One turn or mirror swaps these rows in pairs. Which row does each one swap with?
The rows were stretched afterwards, more along some directions than others.
bere: [-19 -26 -37  12  -9  12 -23 -34  12 -23  -7   9  10 -10 -15   7 -44  -6
 -29   0  -6  -1   3 -30 -20 -25  46  -3 -11]
luga: [ 21  42 -20  -5  14  -6   7  -8 -13  -8  -4   6   3 -14   2   5 -13  12
 -15 -30  -3 -16 -35 -24  -6   8  -4  19 -35]
suro: [-10 -22  -7 -36  28   1   2  18  -4   3   7 -22  17  19 -19  -6  -4  -6
   5 -18  10  -4   0  20 -43   9 -27  13  -1]
ses: [ -7 -16 -19   5 -23   4 -14   7   2  14 -11  18 -27   3   2 -24   3  18
  11  18  -2  26   8  21   8  18  25  17 -13]
vef: [-34  -7   7  -6  23   7 -11  20 -11 -13  -7  -9  47 -17 -17 -19  13  18
   7  -9   4   9   9  12   1  -7  -6   2 -15]
fefi: [ -9  -4 -10   7 -11  17   1   6 -13 -13 -20   4 -13 -13  14  -7  -4 -19
 -15 -35  -7 -10  -9  -5   3 -21   9  17   0]
dez: [ -9   9 -10 -27  17 -10 -13   2  -2 -14  15 -33  41   1 -28  14 -13 -24
   3  -8  -6   1   8   1  -4 -15 -12  -3   1]
Vov: [ -5   7 -21   6 -12   7 -14 -14  13  -9   7   0  -2 -30  -2 -10 -14   3
  -3 -23   8  15  -9   7  -3  28   1  12 -14]
tuzom: [ -4   4 -14 -18  14  -9   2  -6  -8   4   2 -26  40  12  -1   9  -8 -21
  -8 -15  -9  -3   3 -19   1  -4   2   5   0]
fus: [ -7  -9  18  19  15  28 -10  32  10   4 -16 -12  -9  10 -28 -18  31  32
  19 -18  -6  -5  22  40   2 -29 -21  -1   4]
kesef: [ 30  22   6 -12  20  -4  23  -8 -21  -1 -10   2  -1  -2  11   0   8  -4
 -20 -36  -5 -32 -39 -21   2  -8 -22  19 -33]
Puriv: [ -8  41 -23  -6  -8  -7  20 -15  -5  20  -3  22   6  -3  10 -10   0  -5
  -5   9   7  -5 -17 -13   4  16  20  28 -20]
sazi: [-25 -34 -14 -13  -6   2   5   9   6   2   4  -9   8   2 -25 -19 -10 -13
  20  11  -3  21  39  -3  -4 -24 -11   9  21]
vovub: [-15 -19 -28 -13   4   9  -8  26  12  40 -17   0  24  32 -21 -24 -12  22
   5  -7 -12  -5   8  19   0 -14  29  21 -23]
Tud: [ -8  24  -3  16  -4 -29  15  -5 -16  -6   0   6   0  10  16  22 -21 -21
   0  32  -4  17  16 -18  14 -15   4 -21  23]
Kobuf: [-10  11 -15  42 -24  -1 -30  -9   8  -4 -38  11  -6  -3  -5  -2 -18  47
 -23 -17  -3 -38 -12  -7  31 -25  10 -31 -18]
bibek: [ -4  27 -15  -5  -9 -21  25   6 -12   5  -4  16  13 -13  17  -5   5 -19
   5  20  -4  16   9 -15  -1  17   3  28  -3]
Dukod: [ 20  11   3 -48  33  10   3  16  -3  -8  -2 -16  15   3  -7   0  25  -2
   5 -11 -17 -13  -3   6 -12 -12 -10   6 -18]
rin: [  8  31 -18  40 -43  -4   3  -2  -4   7 -12  16 -30  -6   4 -13  -8  33
 -14  10 -15  -8  -7 -10   2  12 -30 -12   8]
Vodad: [-11 -26 -17  11  -7   0 -25   5  19 -16 -23   7 -22   6   6  -8 -20   9
 -20   6 -11 -16  16 -20 -14 -29  20 -23  10]
Tepil: [-11 -21 -42  25 -24  -2 -35  -3  15   7 -10   7  -8  17 -29   0 -41  13
  -7  20 -18  -6   3  -1   2 -29   2 -22   9]
Kalev: [ 46  47  19  16  -6  19  -7 -26  -7  -4 -21  -6 -26 -16   1  19 -10  38
  -9 -21  -9 -31 -23  -1   0 -10 -16 -25 -14]
kitud: [  0   1  -5  -1  -3   8  -7   3 -23 -22   1 -15  13 -16 -17  -7  -5  24
 -10 -23 -12 -19 -32   6 -22  -1 -39  -5 -24]
kevun: [-22  18 -46  11 -16 -17  -5 -13  -6  11   7  22   7  30 -17  11 -43  -8
  -9  35  -4  17   3 -17  14  -3  31   2   7]
kalu: [ -5 -30 -25 -14  -5  18  -1  28 -12   8  -7 -17  10  16 -24 -20  -4  13
   8 -18 -12 -25   7  22 -14  -7 -30  18   4]
dekog: [ 16  10   1 -18   3  14  -6   3   6  10  -1 -15  -1  10   8 -18  26  15
  -6   0   4  -8 -19  14 -23  20  -9  -1 -15]
Pida: [-15  23 -12  49 -28 -18  -4   4 -11 -16 -12   1  11 -14 -11 -12   1  44
  -8  20   0  10  29  -8  36   7 -23 -24  10]
dof: [ 23  34  32  -1   3 -11  22  -1 -36  -2  -2 -11  14 -10  36   1  29   5
  -4   0   3  -4 -35  -7   5  19 -30  -4 -30]
mes: [ 13  16   4  -9  14  20 -11  10   9  10 -13 -24  25 -12 -10  -7  15  21
  13 -17   3 -40 -20  11  15 -26 -23 -17 -22]
kela: [-17  23 -34  25 -42  -4   3 -14   0   6  20   5 -25   1 -13 -13 -23   7
  -5  29  -9  13   3 -13   3  12 -13  -4  17]
pufaz: [ 17  -9  25 -36  35  28 -20  18 -19   0 -31 -10   3   5   9  -3  29  -4
   0 -24   1 -13  -2  12  -9  -5   6   6  -7]
Garig: [-23 -21 -15  36 -18 -23   1  -1  -3 -25   2   3 -24  -2  -1  -8 -32  -9
 -13  27  -8  20  29 -32  21 -26   0  -7  18]
rori: [ -5  14   4  -2  -6  -9  29 -11  -6   3   3  13  -2  -7  17  -7  12 -42
  -3  -1   9  11 -16 -23   1  -2 -13  12  -9]
mabi: [ 18 -15   5 -16   0  11  -3   6  -8   1  17 -26   5  18 -15 -16   7   8
   4  13  -8   8   4  -2 -23   4 -11   1   3]
vitu: [  0 -28  31   8  -8  -7   2   5   6  -5 -23 -13 -13   0  18 -18  14  13
   9  16  11 -13  27   6   3  -9   0  -7   7]
Bedos: [ -1  31  -2  -6  19  19   8  -8  -3  -1   6 -20  38   6 -22  -1  15  18
 -15 -18  -6 -23 -22   0   8 -24 -21 -29 -17]
tor: [ -7  23  -3   2   5  -9 -12  10  -5   6  -9 -13  24  29   2   2 -18   2
 -29  29 -15  -2  -1 -23   5 -35  24 -21  10]
tik: [ -4  34  -8  18   5  13 -39  -7  -3   0  -9 -14  25 -19 -19   5 -12  65
 -17 -10  -1  -5 -15 -12   8   3  -7 -38 -30]
paku: [ 19  -9  13 -10  -2   4 -11  -7 -28   4 -41  18 -22   6  18 -10   3   4
  -8 -11   8 -27  -8  -4   8  -4  12  17  -4]
Rotu: [ 20  10  41  -6   2  19 -10   7   8  19   1 -30 -12   9   1 -24  30  32
  24   3  14 -17   6  20   6  -3 -10 -13   1]
tuf: [-14 -19  13  34 -17   6 -15  -4 -11 -25 -10   3 -16 -19  -7 -12  -5   6
   0   1   3  36  33  19  -3  12 -15   2  17]
sok: [ 19  36  24 -11  14  31 -15  -6   3  -5  -5 -24   7  -4 -25   4   8  35
   1   5   1 -38  -5   7  18 -32 -13 -43  -9]
rafo: [ 20 -25  17 -22   3  15   4   4 -12  12  -6  -2 -17   9 -16 -13  33  11
  24 -18 -14  15  12  37  -2  19 -23  26  -5]
nedi: [  8 -19  -4 -11  15  -3   5  14  -5  -2  -4  -6  -3  16   6   8   1 -24
   0  -7  -9 -16 -14  -4 -38 -21   3  25 -13]
tuguv: [ 12  44  -5   7 -11  19  -3 -17  10   6   1 -16  -2  -6  -9   0 -18  18
  -6 -23  11 -36 -28  -4   6  -9  -6 -16 -18]
muvi: [ -6  -2 -21 -11  -5  -4  -6 -18   2   6   0  19  -8  14   5  16 -34 -31
 -15   5  -3 -14 -18 -26  -7 -26  37 -11 -10]
Dumu: [-15 -23  17 -11  14   2  20  37 -19 -13  14 -26  -4  -2   3 -15  12 -33
  21   5  10  21  23  19 -17  -7 -38   7  28]
faso: [ 14  23  11 -11  30   9 -24   5  -2 -13   5 -33  33 -21 -11  20  16  18
   4  -8 -18   8  -7   6   6  -3 -25 -13 -23]
kodu: [-15  -7 -13  51 -15 -18 -16  -3   8 -26 -32   8 -17  -8  20  12 -23   3
 -33 -16  -3 -27  -9  -5   0 -22 -16 -28   5]
filib: [-12  22 -30  23 -20 -29  -6  -4 -11  -9   9   6  11   6   6  -2 -16  18
 -17  40   0   9  -9 -15  17  23 -13 -19   9]
Rumo: [ -8   8 -19  24  -5 -12   6  -3   0  -9 -37  27   5  -6  14   4  -2  14
 -31 -28  -4 -28 -13 -28 -18 -12  20  14 -37]
ded: [ -8  -3 -29  50 -35  -1 -15 -21  12  -5 -38   9 -22  10 -16  -5 -37  35
 -27 -14 -17 -12  15   3  25 -20  21  -8  -3]
dob: [-24  14 -26  -9   8 -24  16   3 -26 -30  10  -9  26 -11  -8  16 -19 -33
 -10 -14   7   7  -4   2 -15   3 -35   2   1]
pumo: [-12 -34  -1   8  -5   9  12  10  -1   0 -25  22 -11   8   1 -32  17  -3
   6 -17  11   9  23  21   0   1  23  32  -2]
Pufat: [-13  11  -3  -9  19   3   8  20  -6 -24  15 -27  30  -4 -42   3  21  -1
   6 -17 -14  16  30  10 -22  -7 -47   6   7]
Sani: [ 10  18   9  34 -28   6  -7 -21  -5 -14 -14   6 -20 -16  -2  -8  -1  29
 -14  35   0  -6  -3 -30  14 -10 -16 -21  -1]
notu: [ -5 -12  10   1  -6  -2 -14  17   1  -5  -9 -24 -24  19  13  -5 -13 -13
  -8  21  -8   6  12  -3  -1 -27  12 -31  12]
dodi: [ -6   6  23  -5 -14 -12   2  16  -7   9  16 -37 -18  15  -3 -18  -2 -10
  21  30  -2  26  25   8  30 -22 -12 -25  21]
Dep: [-28  12 -41  36 -16 -36   4   7  -7 -25  14   5 -11   7  -8   0 -43  -7
 -14  25  -5  20  17 -29   6  -9 -15 -14  28]
zusor: [ -3 -26 -10  -1 -21 -12  11   0 -12   6   0  23 -40  28  -5 -11  -2 -23
  21  18  -1  26  22  30   0   7  15  38  15]
vemo: [ 26  14  -3  -7  -8   8  13  -5 -12  19 -30   9  -1  10  -6 -13   8  47
  -6  -4 -10 -44 -27 -10   7 -18 -19   0 -29]
beni: [  0  -7  11 -26   9   7 -10  22  -4   4  11 -30   9   7  -1 -22  23  -3
  14   9  13  -3   9  20 -19  14 -36  -6  21]
zuk: [ 27   3   9   1   8  17  -6  11 -22  18 -22  12 -18   7   7 -10  10  40
  -5  -3  -8  -7 -28   6  -8   6   2  10 -30]
nises: [-12 -16  -9 -10   8  19  -6  20 -10   5  -3  -8   1  -4 -20 -16  14  47
  21  -4   1  13   8  25   7  17 -11  10 -25]
zafe: [  8  14 -27   0 -12 -22  12 -17 -10  -2  -1  10  13  -8   0   6 -19 -25
 -19 -33  -2   4 -14 -16 -23  21  -4  26 -19]
Sune: [-34 -40 -23   0 -11   8 -18  11   9  -6   5   4 -10   1  -3 -25   9 -12
  12  24   5  48  41  17 -10  21  17  16  22]

Swapped with Kobuf: dez
Swapped with dekog: Sune
Swapped with fefi: tor
Swapped with Rumo: Pufat
Swapped with ses: beni
Swapped with vef: kitud
Swapped with pumo: mabi
Swapped with dob: tik
Swapped with fus: nedi
Swapped with kalu: vovub

